Here are some numbered points:
[11 -16 7 -5 -5 -15 -8 1 23 5 -7 -9 -10 -11 -10 -7] 0
[14 -10 3 10 -13 -10 -15 -2 27 9 -12 -5 17 -12 -14 -12] 1
[19 -4 -4 3 -5 -17 -16 4 26 6 -13 -9 8 -17 -14 -13] 2
[-49 60 -15 -11 -15 -11 -17 -11 -13 4 -9 7 96 -15 24 -26] 3
[11 2 4 2 0 -11 -12 4 35 3 -19 -5 10 -17 -14 -13] 4
[8 -6 6 -4 -6 -11 -13 -2 21 7 -17 -6 -13 -15 -9 -11] 5
[15 -6 -4 4 -8 -16 -11 3 26 4 -19 -14 22 -9 -14 -10] 6
[-29 -18 1 -17 -14 -17 12 -2 -27 53 -11 52 -18 16 -16 -6] 7
[50 33 -31 74 44 29 117 21 -50 -50 -18 -14 -28 -8 100 117] 8
[10 -11 6 -3 -6 -9 -11 4 24 4 -11 -8 -10 -14 -15 -10] 9
[-15 -7 2 -18 28 27 -11 -29 -20 -8 117 -17 -20 50 16 -7] 10
[2 -24 124 -21 39 -1 -9 -1 -11 -12 31 -3 -26 9 -10 61] 11
[-2 3 -14 -8 -3 -7 -14 -3 5 -2 -14 -5 32 -10 -9 -14] 12
[11 -1 2 -1 -3 -11 -10 4 25 2 -16 -8 12 -12 -15 -11] 13
[-23 25 -12 -5 -13 -16 -17 -3 -14 -6 -6 8 54 -19 14 -13] 14
[1 3 123 -15 60 -11 39 -44 -29 -9 7 -45 -25 36 -11 31] 15
[-25 -20 0 -5 -15 -13 8 0 -32 50 -13 32 -22 6 -15 2] 16
[-34 -16 0 -16 -14 -16 4 -10 -34 51 -5 31 -17 18 -14 -9] 17
[10 18 -13 -9 -4 -15 11 -6 -3 -4 -22 -22 -12 2 -13 -13] 18
[2 -16 9 -7 -6 -17 -13 0 20 -2 -14 -6 -10 -10 -16 -9] 19
[-4 1 1 -5 3 -14 -13 -4 -10 -4 -7 -11 -15 7 -16 -10] 20
[-25 -22 5 -23 -5 -19 25 14 -18 2 4 42 -24 18 -11 67] 21
[-9 41 -20 15 -3 -15 -4 -8 -17 13 -15 -5 -2 5 -12 -14] 22
[2 -3 -12 -10 -10 -13 -16 -3 -6 4 -9 -10 -10 9 -10 -10] 23
[16 -4 5 3 -9 -14 -17 6 27 0 -12 -9 14 -10 -12 -7] 24
[1 -21 71 -17 36 -7 -13 -3 -11 -6 16 -2 -31 4 -8 26] 25
[11 -3 5 5 -8 -16 -7 3 26 -1 -4 -5 17 -12 -12 -7] 26
[-10 -7 -4 -2 -3 -9 -24 2 11 3 -16 -2 19 -12 -7 -12] 27
[44 -23 5 -19 48 -8 1 48 -24 -26 -10 -7 -27 21 -11 58] 28
[18 23 -14 -8 -13 -19 27 -7 -8 0 -15 -20 -4 2 -13 -14] 29
[-2 19 -13 -4 -5 -18 -5 -3 -8 1 -14 -6 26 -2 -11 -12] 30
[-30 -30 -37 -6 -3 123 63 59 -31 -33 70 13 -21 -13 121 79] 31
[16 -5 0 -1 -7 -19 -8 8 29 -1 -16 -6 5 -15 -11 -9] 32
[7 -9 -4 3 -10 -15 -10 0 35 5 -13 -5 16 -15 -10 -13] 33
[12 -3 -3 -1 -10 -2 -15 -1 24 2 -19 -2 17 -11 -12 -9] 34
[0 16 -5 -16 -7 -14 1 -2 -4 5 -13 -7 19 -3 -14 -14] 35
[19 -6 0 2 -7 -5 -9 1 25 4 -15 -2 16 -10 -11 -15] 36
[0 -17 4 -14 -2 -9 -13 6 -6 -5 -9 -6 -18 -8 -17 -4] 37
[-6 125 -58 127 12 98 123 -8 -60 -45 -19 -8 -22 -12 125 6] 38
[1 -1 -4 -4 -4 -13 -13 0 20 0 -21 -14 -1 -11 -16 -10] 39
[15 -3 4 4 -1 -13 -15 -3 33 -4 -18 -5 21 -11 -23 -6] 40
[-14 -28 11 -19 -3 -15 28 52 -30 -5 23 57 -35 2 2 75] 41
[29 -26 124 -17 62 -14 7 -12 -22 -15 16 -26 -44 32 -17 74] 42
[7 -12 -4 -5 -5 -11 -10 4 19 -4 -10 -7 -11 -2 -13 -6] 43
[16 -7 3 4 -7 -16 -10 2 26 7 -13 -6 15 -14 -18 -15] 44
[5 1 0 5 -10 -12 -8 -5 25 2 -14 -2 15 -12 -17 -17] 45
[11 -6 -3 2 -1 -2 -7 2 23 5 -7 -8 5 -12 -12 -14] 46
[9 -6 3 9 -8 -12 -13 6 26 7 -13 -9 11 -14 -13 -8] 47
[-15 -16 7 -18 42 22 -11 -34 -18 -7 122 -23 -21 66 3 -4] 48
[11 -5 1 6 -13 -7 -13 -2 26 10 -9 -1 15 -12 -19 -12] 49
[-19 33 -17 -2 0 -9 -10 -3 -11 -1 -12 3 24 -5 -15 -14] 50
[-10 19 -18 -10 -2 -13 -13 -20 -22 4 38 -11 -10 31 -8 -12] 51
[15 -10 10 8 -5 -14 -14 -5 24 5 -17 -9 12 -12 -4 -13] 52
[3 17 -13 -11 -7 -15 -9 2 10 5 -14 -7 24 -4 -12 -16] 53
[29 -20 8 -13 30 -10 -15 30 -15 -10 16 -2 -20 4 0 13] 54
[-28 42 -5 -13 -23 -10 -21 -9 -13 -1 -5 11 56 -18 24 -22] 55
[0 -7 3 -7 11 -11 -8 0 -8 0 -16 -10 -10 -6 -16 -9] 56
[-36 16 -20 -11 -18 -25 33 -15 -36 74 -10 126 -22 44 -20 -9] 57
[12 -5 -4 5 -9 -13 -5 7 18 0 -10 -9 15 -6 -21 -9] 58
[17 -1 1 1 0 -7 -8 2 24 6 -12 -5 8 -13 -14 -13] 59
[37 -16 14 -17 34 -12 -9 27 -16 -10 -3 -5 -26 17 -15 36] 60
[4 4 -6 -4 7 -10 2 -3 -15 4 -11 -18 -15 9 -21 -7] 61
[12 -15 32 -19 31 -12 -13 5 -19 -12 15 -7 -28 10 -9 35] 62
[10 3 -5 -3 -10 -12 -14 4 29 -1 -20 -8 9 -6 -8 -18] 63
[-29 10 -2 -16 -15 -18 11 -6 -31 60 -5 105 -19 24 -15 -13] 64
[-28 -25 7 -19 -17 -9 10 -2 -24 24 -4 20 -16 1 -16 3] 65
[12 1 -5 -2 -5 -9 -16 1 26 0 -6 -8 1 -18 -13 -16] 66
[-5 4 19 -19 60 -11 -6 -46 -26 -5 84 -33 -23 57 -11 -11] 67
[18 -14 3 7 -4 -13 -10 4 31 2 -13 -12 12 -13 -18 -8] 68
[-20 -19 1 -17 -5 -17 15 -8 -27 32 -11 26 -20 16 -14 17] 69
[17 -16 -1 -2 -4 -11 -14 5 29 5 -7 1 16 -9 -9 -9] 70
[-1 50 -21 -5 -7 -22 33 -17 -16 6 -15 -25 -7 5 -18 -11] 71
[2 1 -7 -3 -9 -7 -16 4 19 0 -18 -6 22 -14 -13 -5] 72
[-31 -23 5 -24 -13 -15 8 1 -20 29 -9 21 -21 5 -17 7] 73
[-21 61 -41 127 -9 126 35 6 -39 -26 3 -6 1 -12 120 3] 74
[13 -10 5 6 -9 -8 -5 2 30 4 -18 -7 11 -12 -12 -10] 75
[21 -9 0 4 -7 -11 -13 0 27 6 -7 -4 11 -11 -16 -15] 76
[23 43 -27 -9 -4 -26 28 -7 -13 -1 -17 -30 -13 2 -13 -14] 77
[-10 44 -23 125 0 106 54 6 -41 -31 -18 -2 -12 -12 111 24] 78
[9 -1 -1 8 -6 -10 -9 -1 34 -3 -15 0 10 -10 -8 -14] 79
[7 -2 -5 -4 -1 -13 -10 -1 20 -3 -9 -11 5 -8 -12 -12] 80
[16 2 4 2 -13 -12 -9 0 32 6 -13 -9 11 -16 -10 -19] 81
[-20 116 -33 123 -9 121 83 -21 -53 -26 -9 -3 -10 -11 101 -17] 82
[51 -24 125 -8 44 -10 9 -15 -17 -2 -14 -23 -26 4 -12 37] 83
[-7 -24 4 -12 27 11 -13 53 -13 -22 13 2 -22 -11 16 50] 84
[-10 -18 12 -20 42 33 -14 -33 -12 -13 123 -18 -26 61 8 -5] 85
[0 -13 -6 -5 -5 -15 -17 -1 20 -1 -14 4 23 -13 -7 -9] 86
[2 -22 68 -10 20 -9 -9 4 -13 -8 0 2 -23 -5 -12 25] 87
New points follow, each followed by the number of its nearest point above by angle.
[-4 -1 -8 -1 -6 -14 -12 4 20 2 -15 -11 1 -3 -12 -12] 39
[-22 18 2 -21 18 46 -14 -36 -19 -11 115 -16 -15 44 28 -8] 10
[6 20 -11 -12 -10 -9 2 -2 16 3 -13 -11 40 -10 -12 -16] 53
[-27 -28 -5 -17 20 51 23 3 -24 -13 67 12 -32 -9 62 97] 31
[34 -23 -8 -10 32 20 -12 22 -10 -24 22 -3 -13 3 25 8] 54
[-33 -24 -21 7 -6 122 -14 5 -22 -24 70 1 -11 -9 94 4] 31
[-35 4 4 -7 -9 -20 -3 -4 -35 31 -2 108 -15 9 -18 -15] 64
[-11 -33 1 -27 32 -10 54 74 -29 -19 60 67 -40 53 26 120] 41
[0 -25 9 -14 31 19 -15 64 -17 -14 8 -1 -26 -8 19 60] 84
[-22 -17 -5 -20 25 -19 47 -1 -47 -9 -7 2 -46 58 -10 106] 21
[-7 -21 0 -8 4 9 -11 5 -14 -13 20 9 -5 -20 22 -10] 31
[7 -5 -4 -12 3 -10 0 -5 -8 0 -7 -24 -23 8 -11 -10] 61
[70 -19 17 -18 44 -12 -9 2 -18 -7 -12 -15 -30 14 -15 31] 60
[0 -7 2 -4 7 -11 -9 -8 -18 -7 -11 -16 -20 1 -18 -9] 20
[-2 -6 -9 -7 -10 -17 -4 -2 5 1 -14 -7 33 -6 -9 -11] 12
[-17 -34 11 -32 25 -23 74 34 -33 -16 -4 35 -52 43 -11 122] 21
[0 -9 7 -7 -4 -13 -17 2 23 0 -14 2 0 -11 -11 -12] 19
[-12 121 -36 127 -9 127 71 -7 -53 -35 -15 3 23 -11 108 -15] 82
[-31 10 -27 -16 -13 -22 54 -15 -38 38 -4 90 -26 54 -17 0] 57
[16 -12 2 6 -3 -18 -14 6 27 -1 -13 -12 12 -12 -20 -12] 68
[-7 -24 11 -8 -7 -15 -9 1 -5 1 -7 3 -1 -7 -11 -10] 37
[2 -13 8 -11 -1 -12 -13 -2 -7 -7 -16 21 -13 -16 -11 -12] 37
[-52 41 -36 7 -9 91 -17 -2 -23 -16 46 4 50 -19 95 -13] 74
[-16 -27 -5 -9 14 55 -9 35 -12 -23 38 3 -15 -10 51 28] 31
[-5 9 -9 -6 -13 -3 -16 -1 17 5 -10 -6 25 -18 -17 -11] 72
[1 19 -16 -11 -6 -13 21 -5 -12 -7 -22 -25 -10 5 -26 -14] 18
[4 -13 6 -6 0 -7 -16 3 30 2 -11 -5 -12 -10 -11 -10] 9
[-20 -23 5 -18 -15 -12 14 1 -27 7 -5 34 -27 14 -10 42] 21
[-3 -7 11 -5 -6 -8 -13 -1 20 2 -11 -5 -2 -8 -8 -9] 19
[-30 -22 2 -20 -7 -25 11 -2 -18 24 -8 13 -19 6 -9 4] 73
[-24 -18 7 -9 -10 -17 -4 -7 -26 10 -1 79 -18 4 -15 -9] 64
[-5 2 -5 -5 -13 -11 -13 2 10 -2 -14 1 19 -7 -11 -11] 72
[4 3 92 -25 41 -10 -1 -35 -26 -9 22 -27 -28 35 -11 -10] 15
[15 -9 5 8 -12 -6 -14 -1 27 5 -12 -5 12 -9 -11 -8] 1
[-4 35 -24 11 -12 -8 -10 -6 -16 7 -8 -2 6 -5 -16 -11] 22
[-30 27 -10 -9 3 20 -17 -33 -27 -5 97 -9 -15 47 22 -11] 10
[3 4 -9 -8 -10 -15 -5 0 7 0 -12 -7 -10 -15 -16 -7] 39
[-1 -9 -2 -9 -6 -12 -11 -4 19 -3 -14 -2 22 -21 -17 -9] 86
[-33 56 -29 1 -13 21 -6 -7 -17 -10 5 2 87 -15 42 -20] 3
[-7 -26 18 -16 10 -9 -12 -4 -15 -8 -9 3 -8 -15 -12 5] 37
[3 -6 5 -5 -3 -11 -18 3 12 1 -20 -8 -6 -16 -7 -11] 5
[-2 -24 9 -9 27 5 -16 39 -6 0 15 8 -13 -21 17 44] 84
[39 -22 71 -15 34 -11 -15 4 1 -9 -9 -12 -25 -1 -17 22] 83
[-22 -23 11 -7 -20 -16 11 3 -22 42 -10 23 -24 6 -11 3] 16
[1 4 -19 -9 -7 -8 -7 1 -8 2 -10 -15 -16 6 -2 -7] 23
[-30 -21 -19 -4 -5 106 13 9 -19 -31 61 32 -20 -10 105 53] 31
[-7 2 -4 -9 -10 -12 -14 -1 10 5 -11 -1 28 -6 -14 -15] 12
[59 -29 6 -7 9 -17 -2 -1 -10 -6 -12 -12 -17 -3 -13 -2] 60
[9 4 -9 -12 -10 -15 4 -9 -2 2 -13 -16 1 5 -11 -15] 18
[-16 20 -19 -4 -10 -7 -13 -6 -11 3 -13 -1 25 -2 -9 -11] 50
[-21 -16 -7 -26 6 -17 52 -7 -45 -4 -4 23 -39 56 -16 75] 21
[9 12 1 -9 -5 -15 8 -7 14 0 -14 -17 3 -8 -15 -10] 18
[-10 -12 -2 -4 -1 -9 -15 11 5 4 -7 1 1 -15 -13 -7] 27
[-15 -21 -26 -4 13 85 92 123 -35 -37 18 21 -33 7 117 123] 31
[0 3 -18 -5 -8 -13 -9 -8 -5 1 -15 -15 -14 1 -16 -11] 23
[-31 11 -25 -23 -14 -23 41 -11 -49 69 -9 123 -19 56 -16 -9] 57
[-2 5 -1 -2 -8 -8 -12 0 14 5 -8 1 8 -4 -14 -14] 45
[19 -7 -7 -11 9 -9 24 -10 -16 -2 -9 -22 -21 22 -10 -11] 61
[71 -22 9 -16 31 -19 14 -3 -14 -5 -7 -21 -19 15 -11 21] 60
[33 -20 11 -7 26 -11 0 -7 -15 -10 -15 -14 -24 20 -16 12] 60
[-13 -30 -15 -7 12 79 -12 30 -16 -20 52 7 -12 -9 62 9] 31
[-1 15 -12 -15 -12 -14 -2 -5 11 5 -16 -12 22 -8 -14 -10] 53
[-10 116 -34 125 -11 120 69 -11 -44 -31 -6 -5 15 -20 121 -10] 82
[4 -7 17 -13 15 -7 -6 2 -13 -9 -8 -7 -16 5 -15 -4] 56
[-22 4 -87 -10 -11 114 -14 -6 -19 -9 96 -8 -5 63 45 -15] 10
[-3 4 -4 -4 -4 -11 -13 3 19 1 -11 -9 23 -8 -8 -11] 72
[-28 -30 -14 -2 -7 108 -5 -1 -18 -28 77 6 -20 -15 90 19] 31
[6 11 -3 -12 -10 -11 10 -3 9 1 -5 -1 16 -10 -15 -14] 35
[-1 65 -33 127 4 107 81 8 -44 -34 -12 -8 -15 -13 112 26] 78
